sil: [130 167 156 142]
Tud: [119 140  80 127]
Rar: [119 140  80 134]
vuge: [132 130 167 113]
poga: [105 156 168  76]
zim: [132 130 167  56]
Tud : [119 140  80 127]
zim : [132 130 167  56]

Goru: [149 131 126 130 127 120 115 113 116 110 117 112 112 107 112 109 152 127
 105 129 116 149 113 115 124 137 135 152 128 117 145 154 152 117 153 129
 113 128]
navi: [158  91 167 109 100 109  93 108 121 159  90 179  91 103 111 179 116 133
 122 148  95 159 137 106 181 179 144 114 132  99  82 127 131  93 121 177
 167 143]
Deguz: [159 104 175 161  89 106  92  81  80  89 110 106  93  83 116 102 154 166
  73 172  92 167 136  81 142 132 145 156 166  87 159 159 169 112 150 121
 105 171]
mede: [ 84  98 198 193  80 132 136 112  91 105 163 116 148 142 177 118  92 196
 120 192 128  98 193 106 134  66 120  94 194 115 149  86 112 164  78  78
 117 198]
mede : [ 84  98 198 193  80 132 136 112  91 105 163 116 148 142 177 118  92 196
 120 192 128  98 193 106 134  66 120  94 194 115 149  86 112 164  78  78
 117 198]
Goru : [149 131 126 130 127 120 115 113 116 110 117 112 112 107 112 109 152 127
 105 129 116 149 113 115 124 137 135 152 128 117 145 154 152 117 153 129
 113 128]
Deguz : [159 104 175 161  89 106  92  81  80  89 110 106  93  83 116 102 154 166
  73 172  92 167 136  81 142 132 145 156 166  87 159 159 169 112 150 121
 105 171]

ravav: [179  84 162 196 142]
dev: [155  57  63  89 196]
sopit: [166 147  98 100 106]
Raf: [166 147  98 100 128]
sopit : [166 147  98 100 106]
dev : [155  57  63  89 196]
ravav : [179  84 162 196 142]

Peb: [151 177 188 142 124 158 114 103 130 131 107 108 161 124 101 122 119 131
 114 108  92 111 142 102 180 111 151 160 195  83]
Genut: [173 129 112 145 130 123 174 108  90 159 124 104 158 128 155 107 103 147
  70  84 148  97 102 148 167 138 160 114 181  99]
Favob: [181 130 139 108 147  90 104  93 104 181  93 113 152 128 119 184 141 117
 135 171 137 115 149 162 119  92  94 180 126 109]
tulo: [131 148 160 104 151 143 162  99 104 156  72  88 136 149  92 109  64 107
 128 140 135  84 123 123 148  75 116 175 123 129]
Kad: [161 129 156  88 131 108 112  86 111 186 102 100 159 159 116 161 122 152
 121 172 156 102 123 140 121  79 116 159  70 128]
Sevom: [135 135 175  75  84 119 134 101 121 163 100 115 139 167 143 114 127 145
  92 123 152 127 103 163 110  71 171 130  67 108]
gepu: [141  89 114 111 134  94 145 117  72  98  65 102 122 118 153 145 164 129
 150 124  89 117 167 167 123 134 151 123 119  58]
sege: [131 109 108 113 158 118 146  86 123 142 101  82 188 117 126 145 128 183
 144 171 119  82 135  98 139 144 111  93  84  80]
popoz: [ 72 143 174  90 125 117 119 118 110  93  69  94 118 138  97 113  88 116
 136 128 102  96 101 139 125  84 156 144 160  80]
sege : [131 109 108 113 158 118 146  86 123 142 101  82 188 117 126 145 128 183
 144 171 119  82 135  98 139 144 111  93  84  80]
popoz : [ 72 143 174  90 125 117 119 118 110  93  69  94 118 138  97 113  88 116
 136 128 102  96 101 139 125  84 156 144 160  80]

vuda: [135  91 136  87  84  95  94 124  88 136  82  93  81  87  99  92 123  81
  94  88  84  90  93  89 143  94  82]
zag: [151 149 131 112 105 116 111 117 109 110 114 125 116 110 114 145 123 142
 116 110 145 111 131 146 120 143 112]
Bel: [151 144 131 112 105 116 111 117 109 110 114 125 116 110 114 145 123 142
 116 110 145 111 131 146 120 143 112]
Danom: [164 164 126 139 118 129 122 122 121  86 117 145 103 126 121 174 171 166
 142 118 178 134 116 141  57 154 116]
Bel : [151 144 131 112 105 116 111 117 109 110 114 125 116 110 114 145 123 142
 116 110 145 111 131 146 120 143 112]
zag : [151 149 131 112 105 116 111 117 109 110 114 125 116 110 114 145 123 142
 116 110 145 111 131 146 120 143 112]
Danom : [164 164 126 139 118 129 122 122 121  86 117 145 103 126 121 174 171 166
 142 118 178 134 116 141  57 154 116]

bunul: [113 170 146 130 114 135 132 114  63 138 131 143 129 142 127 131]
fila: [161 102 180 150 144 110 124 146 123  89 110 106 101 115 140 120]
Kepo: [161 102 180 150 144 110 124 146 123 138  93 143 128 142 160 138]
Kepo : [161 102 180 150 144 110 124 146 123 138  93 143 128 142 160 138]
bunul : [113 170 146 130 114 135 132 114  63 138 131 143 129 142 127 131]

